0: [ 0.43 -0.23 -1.07 -0.11 -0.17  0.23 -1.60 -0.30]
1: [-0.64  0.27  0.07 -1.21 -0.47 -0.46  0.37 -0.99]
2: [-0.52 -0.55 -1.44 -0.34 -1.16 -1.14 -1.14 -0.60]
3: [ 1.19  1.82  0.13 -0.03  0.96  0.06  0.42  0.56]
4: [-0.68  1.17 -0.11 -1.34  0.37 -0.28  0.17 -1.16]
5: [ 0.79 -0.18  1.96  0.21  0.21  1.41  2.25  0.22]
6: [-0.69 -0.74 -1.58 -0.37 -1.32 -1.23 -1.28 -0.69]
7: [ 0.95 -1.00  1.36  0.92  0.36  1.00  1.67  0.67]
8: [ 0.68  1.50  0.18  1.31  0.79  0.13 -1.15  0.99]
9: [-1.08 -0.81 -0.55  0.64 -0.61 -1.13 -0.24  0.32]
10: [-0.13  1.39  0.25 -0.44  0.53 -0.32  0.48 -0.81]
11: [-0.10  1.37 -0.19  0.12  0.57 -0.48  0.07 -0.23]
12: [ 1.32 -0.34  2.38 -1.01  0.70  1.89  2.66  0.39]
13: [ 1.54  1.03  2.01  3.22  1.97  0.02 -1.36  2.93]
14: [-0.77 -0.32 -0.47 -1.72 -1.07 -1.07 -0.16 -1.46]

[ 0.56 -0.55 -1.51 -0.86  0.21  0.94 -1.24  0.05] 0 2 6
[ 0.52  1.49  0.18  1.30  0.71  0.11 -1.15  0.98] 8 3 11
[ 1.34  1.66  0.21 -0.07  0.81 -0.08  0.51  0.44] 3 11 10
[-0.19  1.13 -0.16  0.07  0.39 -0.48  0.09 -0.21] 11 10 4
[ 0.78  0.87  1.87  3.11  2.19  2.92 -0.55  2.80] 13 8 7
[ 1.81 -1.02 -0.99  0.00  1.18  0.43 -0.70  0.88] 0 8 3
[ 1.09 -0.45  0.87  0.45  0.54  0.31  1.12  0.32] 7 5 3
[ 0.74  0.82  1.95  2.88  2.03  2.86 -0.26  2.57] 13 8 7
[-0.73 -0.31  0.95 -1.45 -0.37  0.38  1.29 -0.61] 1 4 10
[ 1.09 -0.27  0.86  0.43  0.59  0.32  1.03  0.31] 7 5 3
[1.15 1.11 0.94 0.06 0.54 0.64 1.21 0.26] 3 5 10
[-0.43 -0.84 -0.44 -1.58 -1.01 -1.08 -0.19 -1.38] 14 1 2
[-0.80 -0.33 -0.56 -1.61 -1.09 -1.09 -0.24 -1.40] 14 1 2
[ 0.30 -0.64 -0.92  0.02 -0.14  0.64 -0.62 -0.23] 0 2 9
